In the data rows, the value 500 means zero.
Some points, each followed by its number:
{499, 502, 617, 500, 388, 503, 617, 383, 384, 501, 616, 618, 500, 613, 620, 618} 0
{615, 502, 500, 383, 622, 386, 500, 500, 735, 385, 382, 384, 500, 496, 386, 385} 1
{499, 269, 383, 500, 388, 386, 150, 734, 618, 618, 616, 384, 500, 496, 386, 151} 2
{499, 269, 500, 616, 505, 269, 384, 500, 852, 268, 616, 384, 616, 613, 269, 151} 3
{499, 385, 500, 500, 271, 620, 384, 500, 501, 735, 499, 501, 500, 496, 503, 501} 4
{265, 619, 383, 500, 738, 503, 617, 617,  33, 385, 616, 735, 500, 262, 503, 618} 5
{499, 502, 500, 383, 622, 503, 500, 617, 384, 385, 499, 501, 500, 496, 269, 501} 6
{499, 269, 734, 266, 505, 503, 734, 500, 384, 385, 499, 501, 500, 613, 152, 618} 7
{382, 619, 266, 500, 622, 620, 384, 734, 501, 735, 382, 267, 149, 613, 620, 501} 8
{615, 619, 500, 733, 505, 620, 384, 500, 501, 618, 616, 501, 383, 496, 737, 385} 9
{382, 385, 617, 266, 505, 737, 617, 617, 384, 501, 382, 618, 616, 496, 152, 735} 10
{615, 385, 734, 500,  37, 620, 500, 149, 735, 501, 499, 618, 733, 496, 386, 618} 11
{499, 385, 500, 500, 505, 620, 267, 734, 735, 501, 616, 384, 383, 847, 269, 151} 12
{615, 269, 617, 383, 388, 269, 500, 383, 384, 618, 616, 384, 266, 496, 620, 501} 13
{499, 619, 500, 500, 388, 737, 617, 500, 267, 735, 382, 501, 383, 613, 737, 852} 14
{382, 385, 383, 383, 388, 503, 500, 617, 501, 735, 499, 501, 383, 496, 386, 501} 15
{382, 385, 383, 383, 505, 503, 500, 617, 501, 501, 382, 501, 500, 496, 386, 501} 16
{499, 502, 500, 616, 388, 503, 267, 500, 618, 618, 616, 501, 500, 496, 620, 385} 17
{382, 502, 617, 616, 388, 620, 617, 383, 618, 501, 499, 618, 616, 730, 503, 618} 18
{499, 619, 383, 616, 622, 620, 384, 617, 735, 385, 382, 501, 616, 613, 386, 385} 19
{499, 385, 617, 149, 505, 386, 851, 500, 267, 385, 382, 384, 383, 496, 269, 735} 20
{499, 502, 383, 616, 388, 737, 267, 617, 501, 735, 499, 501, 383, 613, 503, 501} 21
{382, 152, 617,  32, 154, 386, 734, 266, 501, 618, 148, 501, 616, 262, 152, 852} 22
{382, 502, 266, 616, 388, 503, 384, 500, 618, 735, 499, 501, 383, 613, 737, 618} 23
{499, 619, 383, 616, 388, 503, 384, 383, 618, 501, 499, 618, 616, 379, 737, 385} 24
{382, 502, 500, 733, 271, 503, 617, 266, 618, 385, 499, 735, 733, 613, 620, 618} 25
{265, 269, 266, 616, 388, 269, 384, 383, 618, 618, 499, 618, 616, 262, 620, 618} 26
{382, 502, 500, 500, 505, 503, 617, 500, 501, 501, 499, 618, 616, 496, 503, 618} 27
{499, 736, 734, 850, 505, 386, 734, 149, 384, 385, 733, 852, 733, 613, 853, 618} 28
{499, 736, 383, 616, 388, 853, 500, 617, 618, 852, 265, 267, 266, 964, 737, 618} 29
{615, 385, 734, 266, 388, 269, 617, 266, 267, 618, 616, 384, 266, 379, 737, 735} 30
{499, 619, 383, 850, 505, 503, 267, 500, 618, 618, 733, 618, 500, 496, 737, 268} 31
{499, 502, 617, 500, 622, 503, 617, 383, 384, 385, 616, 501, 500, 613, 620, 501} 32
{499, 385, 383, 266, 622, 152, 617, 383, 618, 501, 382, 267, 383, 262, 620, 501} 33
{499, 502, 500, 383, 505, 737, 500, 617, 384, 385, 382, 501, 733, 262, 269, 501} 34
{265, 269, 383, 500, 505, 269, 500, 383, 618, 385, 499, 618, 616, 379, 386, 501} 35
{499, 152, 500, 266, 271, 152, 500, 383, 618, 735, 499, 150, 149, 613, 503, 501} 36
{382, 385, 266, 500, 388, 620, 384, 734, 618, 735, 382, 267, 266, 730, 386, 501} 37
{382, 502, 383, 733, 271, 620, 267, 500, 501, 735, 733, 618, 383, 613, 737, 501} 38
{265, 736, 383, 733, 388, 853, 500, 500, 384, 618, 382, 735, 616, 496, 620, 735} 39
{615, 853, 617, 616, 622, 503, 617, 266, 735, 385, 382, 384, 616, 613, 737, 501} 40
{615, 385, 734, 149, 388, 386, 851, 383, 384, 618, 382, 267, 266, 496, 503, 735} 41
{499, 502, 266, 616, 622, 269, 267, 500, 501, 618, 616, 501, 383, 262, 737, 385} 42
{382, 502, 383, 616, 622, 503, 267, 734, 501, 735, 616, 384, 266, 613, 620, 385} 43
{615, 269, 500, 266, 388, 503, 267, 617, 384, 618, 499, 384, 500, 146, 269, 385} 44
{265, 269, 266, 500, 388, 503, 384, 734, 618, 735, 499, 501, 383, 379, 386, 501} 45
{499, 619, 266, 500, 622, 620, 267, 734, 501, 735, 382, 267, 266, 379, 620, 385} 46
{615, 853, 500, 500, 505, 620, 617, 500, 501, 618, 382, 384, 383, 613, 853, 618} 47
{499, 736, 383, 616, 738, 503, 617, 617, 384, 385, 499, 618, 616, 496, 503, 501} 48
{732, 619, 617, 500, 388, 620, 500, 383, 384, 618, 499, 384, 383, 613, 620, 618} 49
{615, 736, 617, 266, 505, 620, 617, 500, 150, 618, 382, 267, 383, 379, 620, 735} 50
{499, 502, 617, 500, 505, 269, 617, 383, 267, 385, 733, 618, 500, 379, 620, 618} 51
{615, 502, 500, 616, 505,  35, 384, 149, 735, 268, 616, 501, 733, 146, 737, 268} 52
{265, 502, 383, 733, 271, 620, 384, 383, 735, 618, 382, 618, 616, 613, 503, 735} 53
{732, 385, 617, 616, 505, 503, 267, 383, 618, 501, 616, 501, 616, 379, 503, 268} 54
{499, 619, 383, 500, 622, 503, 617, 500, 618, 501, 382, 501, 500, 613, 503, 618} 55
{382, 502, 500, 733, 271, 503, 500, 266, 735, 618, 499, 618, 616, 730, 620, 618} 56
{966, 736, 734, 266, 505, 620, 500, 383, 501, 501, 265, 150, 616, 262, 620, 385} 57
{615, 385, 617, 383, 505, 152, 734, 266, 501, 501, 499, 384, 383, 379, 620, 618} 58
{265, 619, 149, 616, 855, 386, 267, 734, 384, 501, 616, 618, 383, 262, 737, 385} 59
{265, 502, 266, 616, 388, 386, 500, 383, 735, 501, 265, 618, 616, 379, 620, 735} 60
{499, 853, 383, 733, 622, 737, 267, 500, 501, 501, 382, 969, 733, 379, 620, 385} 61
{265, 502, 383, 500, 388, 620, 500, 500, 735, 501, 265, 501, 733, 496, 386, 618} 62
{499, 502, 500, 383, 622, 386, 617, 500, 384, 385, 499, 384, 500, 379, 503, 501} 63
{499, 619, 617, 500, 622, 620, 617, 500, 384, 268, 499, 618, 616, 613, 503, 501} 64
Which five points above are nearest to each new point, looking only along the 6 directions in which the numbered points spread most? Their numbers follow each, nearest first.
{382, 502, 383, 616, 388, 620, 384, 617, 618, 735, 382, 384, 266, 730, 620, 501} 21 23 37 4 8
{499, 385, 500, 616, 388, 503, 384, 383, 618, 385, 616, 735, 850, 379, 386, 385} 35 24 54 25 62
{849, 619, 734, 383, 505, 620, 500, 500, 501, 501, 499, 267, 500, 496, 503, 268} 57 1 49 32 40
{615, 269, 851, 266, 505, 152, 851, 266, 267, 385, 733, 384, 383, 496, 503, 618} 58 30 41 33 13
{382, 502, 383, 500, 505, 503, 617, 500, 618, 385, 499, 618, 500, 496, 386, 501} 27 16 55 62 6
{615, 385, 734, 266, 505, 386, 734, 500, 384, 501, 499, 267, 266, 613, 503, 618} 41 13 20 58 50
{499, 853, 383, 616, 505, 737, 500, 500, 384, 618, 382, 501, 500, 496, 737, 618} 47 55 9 14 39
{265, 502, 266, 733, 271, 503, 384, 383, 618, 618, 499, 735, 616, 379, 620, 618} 60 53 26 38 56
{382, 619, 383, 616, 738, 620, 500, 617, 384, 385, 499, 618, 500, 613, 503, 501} 48 55 64 27 6
{382, 385, 383, 500, 271, 503, 500, 500, 735, 735, 265, 384, 383, 613, 386, 618} 4 15 37 21 62
{615, 502, 500, 383, 505, 386, 500, 500, 501, 618, 499, 150, 149, 496, 620, 385} 13 33 49 46 43
{382, 502, 500, 500, 388, 386, 617, 383, 501, 501, 382, 501, 500, 496, 620, 735} 0 27 55 32 60
{499, 385, 734, 500, 271, 620, 617, 383, 501, 618, 499, 618, 616, 613, 386, 852} 18 0 27 11 62
{382, 619, 500, 733, 505, 737, 384, 500, 384, 268, 616, 852, 850, 496, 386, 501} 61 48 64 27 19
{999, 736, 851, 383, 388, 737, 267, 383, 618, 618, 382, 150, 500, 379, 620, 268} 57 49 40 1 54
{265, 385, 383, 733, 622, 503, 500, 734, 267, 501, 850, 735, 383, 613, 503, 385} 59 48 42 24 16
{615, 502, 617, 616, 505, 620, 384, 617, 618, 501, 616, 267, 383, 847, 386, 268} 12 19 1 17 21
{499, 619, 617, 616, 505, 503, 734, 266, 384, 501, 499, 618, 500, 613, 737, 618} 0 32 49 40 27
{499, 269, 383, 383, 388, 386, 500, 617, 501, 618, 499, 384, 266, 379, 503, 501} 15 44 13 33 16
{499, 502, 617, 616, 388, 620, 500, 500, 384, 501, 616, 735, 500, 496, 503, 618} 27 55 0 18 32
{382, 269, 383, 266, 622, 386, 500, 617, 501, 501, 382, 384, 383, 379, 269, 501} 44 16 15 6 63
{499, 502, 500, 383, 505, 503, 500, 500, 501, 501, 382, 384, 500, 496, 503, 618} 55 16 27 63 32
{382, 619, 500, 500, 388, 269, 734,  32, 735, 385, 148, 618, 850, 379, 620, 852} 25 11 0 18 27
{499, 502, 383, 616, 505, 620, 267, 617, 501, 618, 616, 384, 383, 496, 620, 385} 43 17 21 9 46
{732, 736, 617, 616, 505, 737, 267, 617, 267, 618, 733, 501, 383, 496, 620, 385} 9 47 55 46 49
{499, 619, 383, 500, 505, 737, 384, 617, 735, 501, 382, 384, 500, 613, 386, 385} 19 12 21 55 4
{148, 269, 149, 616, 388, 269, 384, 500, 735, 735, 499, 618, 500, 379, 620, 501} 26 45 60 23 35
{499, 385, 500, 500, 271, 503, 500, 383, 501, 735, 499, 384, 383, 613, 620, 618} 4 23 49 0 13
{499, 269, 500, 616, 388, 503, 384, 617, 501, 618, 733, 501, 383, 730, 503, 268} 17 4 21 2 43
{732, 619, 617, 616, 505, 620, 384, 383, 501, 385, 499, 501, 733, 496, 620, 385} 40 32 64 54 24
{615, 269, 851, 266, 505, 386, 734, 383, 384, 501, 499, 267, 383, 613, 386, 501} 41 7 20 58 13
{732, 502, 500, 500, 505, 737,  33, 734, 618, 501, 499, 384, 616, 379, 269,  34} 12 19 2 1 3
{382, 619, 383, 500, 738, 386, 617, 617, 384, 268, 499, 735, 616, 496, 503, 618} 48 5 64 27 34
{615, 619, 383, 500, 622, 269, 500, 500, 501, 385, 382, 384, 500, 262, 620, 385} 63 32 1 33 54
{499, 385, 500, 383, 271, 503, 617, 383, 501, 618, 499, 501, 383, 613, 386, 618} 4 15 0 55 16
{615, 269, 734,  32, 388, 386, 734, 500, 267, 735, 382, 267, 266, 379, 503, 735} 41 20 30 13 50
{499, 385, 734, 266, 388, 269, 734, 149, 384, 501, 499, 501, 500, 379, 503, 735} 58 30 51 41 0
{499, 385, 617, 266, 388, 503, 617, 500, 501, 501, 499, 384, 500, 613, 386, 618} 7 16 55 4 15
{382, 502, 266, 500, 622, 503, 384, 617, 618, 501, 382, 501, 500, 379, 386, 501} 16 6 15 45 55
{499, 502, 617, 500, 271, 503, 617, 266, 852, 385, 265, 501, 733, 613, 386, 501} 11 18 62 25 56
{499, 502, 500, 733, 388, 503, 384, 383, 384, 618, 733, 735, 500, 379, 620, 501} 24 60 17 27 0
{499, 619, 500, 266, 738, 386, 734, 500, 501, 385, 265, 267, 383, 496, 503, 501} 63 6 32 50 1
{382, 619, 500, 616, 622, 386, 617, 500, 384, 385, 616, 501, 500, 496, 620, 618} 32 51 27 0 48
{382, 269, 383, 383, 505, 503, 500, 617, 501, 501, 382, 501, 500, 379, 269, 501} 16 44 15 6 34
{499, 970, 383, 500, 972, 620, 734, 617, 267, 268, 382, 618, 500, 496, 620, 618} 48 64 5 32 50
{382, 385, 383, 616, 388, 503, 384, 500, 384, 618, 616, 735, 500, 379, 503, 618} 60 27 26 4 16
{499, 385, 500, 500, 388, 620, 500, 500, 618, 618, 499, 501, 383, 730, 503, 501} 4 21 55 15 17
{499, 619, 383, 967, 388, 503, 150, 383, 384, 618, 967, 852, 616, 379, 853, 385} 31 24 38 42 9
{499, 502, 617, 616, 388, 503, 617, 266, 384, 618, 616, 618, 500, 496, 620, 735} 0 27 32 18 51
{499, 385, 617, 383, 505, 386, 617, 500, 501, 385, 616, 501, 500, 613, 386, 385} 1 63 6 32 16
{382, 269, 500, 500, 271, 386, 500, 383, 618, 735, 616, 501, 383, 613, 503, 618} 4 15 23 60 13
{382, 502, 383, 500, 738, 386, 617, 617, 501, 385, 382, 501, 500, 496, 386, 501} 6 16 63 34 27
{732, 502, 734, 616, 271, 853, 267, 500, 501, 501, 733, 618, 616, 613, 386, 268} 19 54 55 1 17
{265, 736, 266, 616, 855, 620, 500, 617, 501, 268, 382, 618, 733, 496, 386, 501} 48 61 34 64 19
{382, 385, 500, 383, 505, 386, 500, 500, 618, 385, 382, 501, 500, 379, 269, 501} 16 6 44 35 1
{849, 502, 734, 383, 622, 386, 500, 383, 384, 385, 616, 267, 383, 379, 620, 385} 57 63 32 58 33
{499, 385, 383, 616, 505, 503, 267, 734, 384, 618, 850, 618, 266, 496, 503, 385} 43 42 46 17 21
{382, 502, 266, 616, 505, 620, 267, 617, 618, 735, 382, 501, 383, 496, 503, 501} 21 43 23 4 45
{615, 385, 851, 266, 388, 386, 734, 383, 384, 501, 499, 384, 383, 613, 503, 618} 41 58 30 20 13
{382, 385, 500, 383, 271, 386, 617, 149, 852, 501,  31, 501, 850, 146, 386, 735} 11 35 62 25 18
{499, 502, 500, 500, 622, 386, 500, 500, 384, 501, 616, 501, 383, 496, 503, 501} 63 32 55 27 6
{382, 619, 383, 616, 738, 503, 384, 617, 501, 385, 499, 618, 616, 496, 503, 385} 48 19 24 61 55
